One vector is turned by the same rotation once a tick. Each row is the vector after some number of ticks, and that number follows the row.
The counts run from 0 to 592.
-184 -244 101 -20 81 182 -28 -278 71 49 61 134 160 41 -49 -33 326 -320
 -97 -74 -92 -195 -292 -192 44 62 80 -203 126 31 110 129 => 28
205 100 111 -183 154 -133 22 94 -87 -150 -85 -15 4 -83 88 -395 104 40
 -161 302 -22 -105 101 190 227 -147 15 -265 -181 -101 165 -138 => 507
-194 -80 -4 -83 -159 -78 52 -305 88 -187 -21 135 -261 -337 39 -106 135
 -10 -280 -2 263 110 -118 -78 -45 -56 -149 7 -313 32 -78 82 => 405
182 75 -96 -12 61 -229 201 45 38 -295 -31 -231 116 3 77 -370 219 -214
 -177 146 -106 -44 286 9 43 152 -33 -33 123 -80 -85 -114 => 76
-102 -248 129 -62 -186 167 -44 -284 141 274 71 155 75 133 9 213 194 -280
 18 65 2 91 -292 -178 100 125 -43 36 176 62 -3 118 => 159
-166 -234 177 -153 -230 91 33 -398 110 169 14 125 101 49 -28 145 195
 -312 -91 61 7 46 -247 -109 -42 155 -59 -22 133 111 -64 164 => 155
-159 -244 54 1 92 201 -36 -272 80 40 75 134 148 66 -39 -7 330 -340 -87
 -80 -97 -186 -283 -229 53 82 78 -195 107 29 108 103 => 29
-325 -99 61 -13 -161 111 -1 -328 184 250 153 222 -99 -102 -16 -6 225 -28
 -154 -129 96 139 -350 -106 109 -11 -14 1 53 91 -76 183 => 285
41 16 -27 -112 139 -205 -36 -5 33 -124 52 -36 -39 -34 109 -432 291 -140
 -348 147 5 -159 114 213 129 -121 28 -228 -224 25 95 -96 => 513
147 59 -148 130 309 140 -63 184 66 -96 10 -56 105 118 -1 -248 194 87 40
 37 -100 -70 -2 -222 408 60 59 -8 258 -247 118 -199 => 60
22 20 -255 -102 -137 84 -71 -104 219 29 -2 73 -292 19 76 35 -36 205 -242
 99 109 356 179 -9 125 19 -238 83 -200 76 -146 -242 => 113
187 72 -136 5 29 -257 165 86 71 -231 23 -227 84 62 145 -351 264 -295
 -164 168 -89 11 273 25 72 128 -42 -3 121 -50 -88 -96 => 78
164 23 -178 -28 -87 -127 -76 157 213 85 70 -66 -239 94 153 -163 152 139
 -185 170 70 186 135 183 382 -30 -58 199 -82 -30 -126 -266 => 237
-206 -132 -95 -37 -260 -15 -127 -307 269 122 60 103 -160 7 -13 115 181
 -17 -227 -31 232 228 -101 -112 76 141 -196 272 -4 60 -188 22 => 415
-217 123 -72 -72 14 49 -116 -280 63 -178 -104 127 -56 -207 -145 -82 -21
 326 -206 -4 322 192 -12 -293 56 83 -253 86 -30 -116 2 -12 => 555
-122 166 171 -302 -227 -142 9 -244 74 178 -36 107 -18 -97 -68 -146 -55
 269 -257 196 205 245 20 193 109 1 -166 16 4 30 -100 14 => 125
-129 25 -63 -15 -36 -63 -61 -150 9 -117 14 174 -291 -301 151 -149 121
 -22 -192 94 284 216 -104 -147 40 -166 -189 -79 -396 33 77 81 => 400
52 199 -102 -80 47 -45 -83 76 65 -38 -35 77 -234 -127 82 -241 -32 368
 -173 194 188 248 99 65 302 -155 -149 3 -213 -82 20 -188 => 245
-59 13 162 -140 -51 130 35 -218 91 220 -8 29 344 172 -160 1 81 6 5 71
 -100 34 -132 -118 170 240 -9 3 510 -88 -29 21 => 310
-86 118 -100 12 7 -172 -190 7 33 111 135 112 -180 -87 242 -218 215 -91
 -183 171 264 267 21 -53 180 -189 -180 -39 -299 66 127 76 => 394
-324 -88 99 -27 -180 56 43 -326 165 228 137 223 -104 -125 -17 -10 216
 -36 -155 -110 112 150 -358 -84 96 -18 -19 2 31 81 -93 197 => 284
-187 -3 67 -307 -110 82 -165 -397 154 275 -9 125 193 212 -131 58 29 43
 -282 103 56 107 35 36 -2 150 -153 -100 135 152 -16 -33 => 3
31 116 69 -15 211 278 28 -10 -60 120 7 107 295 99 -9 -91 35 -30 149 120
 -157 96 -123 -323 205 63 -3 -260 349 -105 215 31 => 319
-269 151 189 -132 -52 81 111 -313 43 86 -14 159 135 -161 -205 -127 0 290
 -93 -50 112 129 -224 -136 128 109 -57 -31 307 -97 -51 144 => 433
199 -201 -96 49 58 112 173 12 106 -91 48 -94 89 202 131 -68 281 -457 7
 93 -324 -96 17 -89 81 140 72 -145 163 13 -9 -112 => 338
-248 136 27 -141 -103 -96 10 -381 66 -118 -86 32 126 -149 -182 -112 35
 149 -260 13 275 142 43 -176 -67 209 -236 101 162 -77 -94 76 => 561
249 89 -128 86 -29 -118 128 245 -1 -88 66 -51 -232 -98 346 -225 140 -177
 36 261 31 306 89 -57 218 -121 -101 0 -161 -38 12 -60 => 89
178 64 -33 17 -72 -98 260 151 8 -185 33 5 -343 -291 272 -286 102 -23 -37
 185 36 226 -21 46 209 -166 -43 -35 -253 -58 -49 -45 => 94
-136 196 64 38 -51 72 72 -115 -50 162 82 142 122 -80 100 -29 45 -118 126
 113 131 419 -137 -404 62 68 -198 -36 233 -15 87 244 => 576
-88 118 -97 8 -3 -212 -195 13 35 130 147 98 -172 -47 241 -233 232 -90
 -199 174 260 240 30 -13 174 -172 -169 -28 -278 83 107 70 => 393
-88 31 169 -162 -242 -51 3 -263 -40 77 -33 168 -106 -209 121 28 17 -94
 -62 236 277 350 -139 -138 -33 -45 -260 -17 -168 60 42 192 => 273
